Families of rows that turns and mirrors carry onto each other, the same ones carrying the whole set onto itself: the rest of each named row's family, in list order:
3 families of 5 rows:
q348: [  2.5  14.8  11.1   5.3   5.4 -11.7  10.7 -30.1  20.5  10.6  11.9  14.6
   7.0  29.4  -7.0 -14.4 -12.4]
q735: [  0.4 -11.3   1.4  29.5  28.5  14.4   4.2 -14.3  -3.1 -15.4  -2.5  -8.4
  13.7  12.9  26.3 -31.8 -16.2]
q497: [ -3.5   3.4   7.4  16.9  24.8  -4.2  -1.0 -27.3   8.2   0.5   7.7   9.0
  -3.3  28.5   4.5 -30.8   8.7]
q881: [  8.3 -14.6   1.8  27.0   6.7  13.7  13.9 -15.6   4.6 -11.1  -2.3  -3.7
  29.2   7.9  20.5 -18.6 -43.6]
q636: [  8.9   8.0   8.6  10.7   1.5  -1.2  21.3 -19.9  16.4   1.9   6.1   0.1
  26.2  16.2   6.8  -4.9 -47.7]
q668: [ -2.6  11.6   7.6  14.5  37.9   0.1   5.5 -16.9   5.9  -4.1   4.8 -10.1
   0.6  24.8  18.2 -24.8  -2.5]
q223: [ -5.3  11.3  11.7  -2.3  13.8  -8.3  13.6 -25.6  21.6   7.6   2.8  17.0
  12.0  38.4   6.3   4.0 -27.0]
q629: [ -4.8 -28.8   0.1  25.4  11.6  16.8   4.7 -19.1   2.2 -13.3 -10.0  14.7
  25.4  20.2  26.0 -13.9 -34.8]
q660: [ -1.1 -10.7   6.4  10.8  -1.9   3.9  14.9 -23.6  16.1  -1.6  -3.7  19.7
  28.5  25.9  11.8   2.4 -47.5]
q92: [-11.8 -17.6   2.0  23.0  33.2  11.2  -2.9 -19.7   0.1 -12.5  -7.6   9.4
   6.6  28.1  27.8 -22.5  -6.5]
q808: [  9.2  -3.7   8.1  14.9 -14.0  -2.6  14.4 -30.2  17.5   4.5   7.3  19.2
  23.6  18.6  -3.9 -11.6 -35.7]
q866: [ -0.9 -20.1  -0.2  31.3  17.1  11.0  -3.4 -24.4  -2.5 -11.2   0.2   8.6
   9.0  16.3  14.7 -37.6  -3.0]
q796: [  2.5  24.6  13.6   2.1  20.9  -9.2  16.0 -20.3  19.1   7.0   9.5  -3.3
   7.9  27.3   4.8  -8.2 -21.5]
q427: [-13.0   6.8   8.2   6.1  35.2  -3.8   2.2 -22.8  12.8   0.5   0.4  11.3
  -0.7  40.1  15.1 -11.4  -2.5]
q244: [  6.3 -25.6   0.1  31.3  -5.6  11.0   6.6 -26.1   3.2  -8.1  -0.4  15.4
  24.9  10.7   9.5 -25.9 -29.8]

Which other rows belong to the same family as q636? q735, q881, q668, q796
Which other rows belong to the same family as q866? q348, q497, q808, q244

Families of rows that turns and mirrors carry onto each other, the same ones carrying the whole set onto itself: the rest of each named row's family, in list order:
4 families of 8 rows:
q889: [  5.6  -0.1   8.8  18.8 -12.2  20.2  -4.3   8.1   0.1   1.0 -10.7]
q830: [ -8.4  -9.0  -2.1  26.0   3.5  -1.7   5.8   5.8   3.6   7.7 -17.7]
q742: [ -2.8   4.1 -15.1 -16.5   1.1  -2.7  -5.4  -9.4   9.1   8.8  19.4]
q74: [ 10.1  -2.8  -3.2 -21.8   8.3 -13.1  16.8  -3.3   2.3  -8.7   9.2]
q623: [ -5.2 -14.9  -6.8   5.1   3.1   4.3 -15.2  18.4  15.6   5.0   8.7]
q481: [  3.4   3.8  -5.6 -18.2  -3.5 -10.3  -2.0   6.4  16.7  -7.7  16.1]
q100: [  7.7 -15.0   0.4   4.6   0.5 -16.8  16.4 -13.3  -8.1  -8.3   8.3]
q730: [  1.2  -0.5  -4.1 -11.2 -14.5  -5.5  15.4  15.2  13.8  -1.0  17.9]
q345: [  1.7  12.2  -3.3  -5.1  -3.8   2.0  28.8 -11.0   1.4   9.5   5.7]
q398: [ 6.7  5.0 -2.8 -6.4 -3.2 22.6 19.6 11.8 10.6  5.1 12.2]
q230: [  8.8  -1.1  -0.8  13.3   9.9   8.2  -5.9  -6.7 -17.1  -2.3 -16.6]
q739: [-10.7  -4.0   3.3  -4.1   6.1   1.6 -12.0  -0.7 -10.5  21.9  -6.6]
q749: [-20.8 -11.1  -5.0   1.9   3.9 -14.3  -3.6  -7.8   1.0 -11.2   0.9]
q648: [  0.5  -2.0 -19.2  14.5  -0.9  -5.1  13.4  -3.7  24.3  -5.6   7.4]
q108: [ -5.1   7.6  -9.6   4.4   2.9  -9.6  17.0 -21.4  -2.4  11.4  -6.4]
q779: [  7.1   6.3  -8.2  19.5 -11.1  10.7   9.6   7.5  22.0  -7.9  -0.6]
q73: [  2.6  -4.1   6.5  21.9   5.3  12.4  10.4  -2.6 -11.8   8.3 -15.0]
q531: [  6.0  -8.1  -2.0   0.5   1.5 -17.2 -10.1  17.8   4.8 -13.5 -10.5]
q413: [  2.0   2.0  -2.1 -14.6   8.5  11.9 -15.0  15.0   2.2 -11.5  -3.4]
q526: [ -3.2  -3.2  -3.6 -22.2  17.3   2.2   4.9   6.9 -12.5  -1.8   5.8]
q884: [12.8  7.5 -5.4 -7.3 10.7 19.4 -0.5 15.2  4.9 17.4 -0.3]
q232: [  8.6  -7.0   9.8   1.5  -1.0 -14.9  -6.8  -6.8  -9.4 -12.4 -15.2]
q945: [  3.7   7.2  -3.7   1.5  -5.6  19.9  18.7 -10.2  -7.9  10.9  11.4]
q150: [ 1.8 12.5 -5.1 -1.7 -5.7 19.9 -5.9 21.3  4.4  6.4 -7.5]
q436: [ 14.4  -3.1   4.0  -5.6  11.5  15.4   2.2 -10.2 -16.7   9.9   2.1]
q125: [  3.9 -14.3   3.1   7.8   5.2   1.5 -21.2  15.3   3.8  -9.6  -5.1]
q565: [ 11.7  -4.6   9.3  12.7 -12.9  -4.2  27.3  -8.7  -1.2   5.6   1.5]
q104: [ -6.4  -9.0   6.4  11.0  -8.9 -16.5   9.1 -11.3   0.5 -16.5   1.7]
q718: [ 11.1   3.9 -13.0   8.5   1.2   9.3   5.7   3.3  11.3  29.0  -0.3]
q173: [  0.8   0.8   3.1   2.4 -15.7  -7.7   9.4  15.8  18.4 -17.2  -3.7]
q553: [ -0.4  -7.9   9.5 -16.9  11.7  -7.4  -1.2  -4.3 -16.5   9.1   1.3]
q467: [ 13.4   1.6  -1.7  24.3 -22.5  -0.2   6.0   0.9   8.0  -1.9  -4.2]

Which other rows belong to the same family as q436? q889, q74, q398, q413, q232, q565, q173
Which other rows belong to the same family as q730? q100, q230, q531, q526, q945, q150, q467
Which other rows belong to the same family as q779? q481, q345, q73, q884, q125, q104, q553

Families of rows that turns and mirrors carry onto each other, the same ones carrying the whole set onto itself: the rest of each named row's family, in list order:
4 families of 4 rows:
q667: [ -9.6   4.6  29.4   9.6   6.4   4.0  -8.9  -0.5  17.9  -3.3  22.8  15.1
  11.2 -11.0 -12.6 -17.9 -14.5  21.8  -4.6 -12.7  -1.8  13.3  -5.7   4.9
  24.2  10.5   0.9  -9.8   3.5  29.9 -10.2  -5.9  -0.9   7.5   7.8   6.6
  17.5  12.2  14.3  15.5 -16.7   6.9  -2.3  -2.9   1.9  10.6   4.3  -4.8
   6.9  -7.9  -9.9]
q727: [ -1.8  -1.4  14.8  -5.8  19.9  -7.9  23.0 -18.1  -1.0 -21.8  18.5  -1.8
 -11.2 -16.9   8.2 -13.7 -15.2   2.0 -13.5   2.6  -4.9 -13.0 -11.6  -0.9
  26.7  23.9  -0.4 -18.8   0.5  31.6   0.3  -5.0  10.8  -7.5  12.5  12.3
  -9.9  17.2  -6.8 -13.0   0.9  17.8  -3.4  -2.4   3.5  18.5  -5.7  -4.9
  12.0 -14.6   6.7]
q475: [  6.7   1.8  18.9 -17.3  13.7 -15.5  25.1 -18.4   5.6 -18.9  11.0  -3.8
   3.4 -15.7   3.8  -9.0  -9.7  -4.9  -0.9  -2.3  -6.5  -3.9 -14.6   1.3
  21.8  23.4   3.5 -16.6  -3.5  24.6  14.1  -5.4  21.3  -3.5  24.8  14.2
  -6.6  24.9  -0.6  -2.8   4.1  15.9  -1.5   2.5  -0.5  11.4  -5.4 -11.5
   4.9 -11.4  -3.8]
q495: [ -6.9  10.7  -8.9  -0.5  -0.5  -3.9  -8.5   5.2 -13.7  14.8   1.0  26.7
  17.3 -17.8   2.4  -8.8   8.8   1.4  -2.7  -0.5 -18.2  -3.4   1.9   9.9
  -9.2   6.6 -11.6   0.7 -10.6  -7.5  19.8  15.6  -2.2  19.2   8.1   0.3
  -6.0  14.7   0.4 -23.1  14.9  -1.5  14.7  -1.0  -7.3  26.3  -3.3   8.9
  -3.4   3.0  26.5]
q409: [  6.2   1.0  19.3   0.4  13.5  -9.4  25.9 -20.4   5.9 -15.5  -2.9 -12.1
  -4.5 -24.0  11.0  -3.9 -14.0   0.7  -8.0   4.9  -2.4   4.1  -4.4   5.2
  21.3  17.1  -6.5 -16.4   2.0  23.7   0.4   5.7  14.9  -1.1  12.2  24.5
  -9.1  19.4   2.5   3.2   5.1  15.7 -10.6   0.7  -5.5  13.7  -5.9 -13.1
   7.4 -19.8   0.7]
q408: [  2.6  -5.0  15.2  -9.1  11.4  -8.6  16.1 -15.3   4.1 -18.2   3.5 -16.0
  -5.5 -18.7   8.7  -2.4 -15.0  -6.2  -3.7  11.1  -1.1  -3.6  -1.3   1.9
  27.7  12.7  -1.7 -19.1  -2.2  15.8   5.2   5.2  20.6  -9.8  21.0  24.2
  -5.1  24.8  -4.4  -6.2   4.6   8.1 -12.5   5.3   3.0  16.4  -8.6 -11.1
  13.4 -14.6  -0.3]
q298: [ -6.1  13.5  23.0  -3.0   9.3  -1.4  -2.4  -8.9   7.4  -5.7  29.1  19.0
  -5.9 -13.9  -9.0 -17.7 -19.7  24.1 -10.6  -3.4 -18.5  20.0  -6.4   5.1
  13.2   8.8   7.4  -3.2   1.1  22.0 -15.5   3.9  -4.7   1.3  -1.5  -1.6
  19.6  -0.7   4.6   8.0 -11.3  15.0   0.2  -6.9  -7.0   3.1  10.6  -6.9
   8.2  -9.1 -16.2]
q200: [ -6.2  18.8  22.2   0.3   2.9  -1.3  -6.8  -5.7   6.4  -5.6  30.6  27.7
   0.9 -17.3 -17.3  -9.0 -15.1  20.8  -6.9 -10.9 -10.2  17.5  -9.8   2.7
  12.4   7.3  16.4 -11.5  -7.1  21.1 -13.2  -1.3 -14.6   3.6   2.4  -0.6
  14.7   5.9  10.1  11.8 -15.8  16.0  13.1  -3.4  -5.5   9.0   6.1  -2.5
   9.0  -9.4 -13.6]
q315: [-27.5 -14.0  16.8  -2.4  -5.9  -3.7 -17.7 -16.6   0.7  -9.7  14.8  -4.9
 -14.9   1.2   9.4 -24.5  25.6   7.3  -2.7 -10.2  18.5  21.5   9.0  12.3
 -19.9   0.8  -4.4  -9.6  -9.2  -5.0   2.5  10.1  -9.4  -5.5   4.6   5.8
  -2.0  36.8  -9.4 -16.8  22.7  -7.2  15.8  -4.5  -2.9  18.3   4.1   3.5
  23.3  -6.3 -16.7]
q391: [-14.7   8.1  -4.4  10.1 -10.7  -1.2  -7.3  11.2  -4.5  16.4  -7.0  13.1
   1.8  -8.9   7.0 -19.7  13.0   8.6   6.3  -0.4 -16.6  10.6  -4.1  16.5
  -6.2   1.0  -8.2  -8.0   0.2  -4.6  21.1  14.5   0.8  17.3  13.1  -7.4
   2.4  13.8 -13.9 -26.1  25.7  -5.7  16.9   3.5  -3.3  24.2 -11.0  10.0
  -2.1  -0.4  21.8]
q772: [ -9.0  11.5  22.2  -4.5  -5.9   0.3 -17.4  -1.0   4.6 -17.7  20.1  20.9
   2.6 -13.5 -11.9 -16.9 -16.7  20.5  -6.6  -5.9  -2.4  15.2  -3.0   6.1
  25.4  14.0   6.6 -15.2  -5.9  27.3 -17.4   6.1  -4.2  -4.8  -2.7   7.1
  10.7   3.4   0.1  16.8 -18.6  11.9   4.3  -6.1   1.6  14.5   9.5  -4.2
   7.6  -2.3 -13.1]
q375: [-30.3  -8.1  17.2   1.3 -17.5  -6.2 -19.6 -11.7   8.7  -6.7  16.9  -3.7
 -14.4   1.7   8.5 -26.5  29.0   5.6  -7.8 -13.7  18.5  14.1  10.6   8.5
 -23.0   4.5  -6.7  -9.2 -10.8  -6.1   3.1   4.2  -4.9   0.5   3.7   4.7
  -2.4  28.1 -12.5 -28.2  11.4  -3.8  21.4   0.8 -11.7  16.2   0.9   5.7
  18.2 -14.5  -2.1]
q175: [  2.9  -2.7  -8.6   7.8  -6.5   0.1  -5.8   8.5 -18.1  10.4  -8.0  18.2
   0.1 -19.7   2.0 -16.1  15.5   7.1   7.4  -2.4 -14.2   6.9   8.1   7.8
  -5.2  -0.5 -14.6  -9.6 -10.7  -4.1  20.0  19.1  -2.7  13.6  13.8  -2.4
  -6.2  14.3  -0.9 -29.1  15.4  -5.7  15.0  -6.0   1.7  23.4   2.5  20.6
   5.8   0.3  22.0]
q908: [-14.0   3.3 -12.9   2.4  -7.6  -8.8  -1.3  11.6  -5.5  15.9   0.7  23.4
  10.4 -13.2   6.3 -13.6   4.3  -2.6  -4.8  -5.4 -14.2  -4.4   8.9   8.2
 -10.8   5.7 -19.0  -0.3 -12.0  -5.4  13.5  12.9  -3.7  18.9  17.0  -6.6
  -8.6  22.6  -7.2 -22.7  11.4 -15.4  17.3   4.3  -2.9  20.9   3.1  11.5
  -2.7  -2.4  22.4]
q392: [-21.2  -9.3   6.1  -4.2  -0.7   2.1 -18.2 -21.4   8.1  -6.9  10.1   3.1
 -16.5  -2.7  10.5 -30.7  21.5  -1.9  -5.5 -12.3  13.1  21.2   0.8   7.0
 -11.5   7.0  -3.6  -5.0 -14.1  -6.5   9.0  11.3 -19.4  13.7 -11.3   4.8
 -11.4  29.1  -6.9 -23.6  19.2 -17.6  20.8   1.9 -13.5  20.1  14.8   5.6
  14.1 -14.0  -4.3]
q731: [-20.1 -11.0   9.5  -7.7  -4.9   5.2 -23.7 -20.2  12.2   2.9  14.9   1.8
  -4.8  -4.7   4.5 -28.1  21.2   8.3 -12.2  -9.7  13.4  15.2  10.3  11.3
 -19.9   8.5   8.1  -5.9  -2.4  -9.7  17.3   6.5 -12.3  -5.2  -1.4   3.1
  -0.7  38.0  -7.6 -17.5  26.5  -7.9  21.7  -0.3 -20.6  21.7   4.0   6.6
  19.2 -14.2  -6.7]

Which other rows belong to the same family as q667? q727, q391, q392
Which other rows belong to the same family as q200? q495, q408, q315

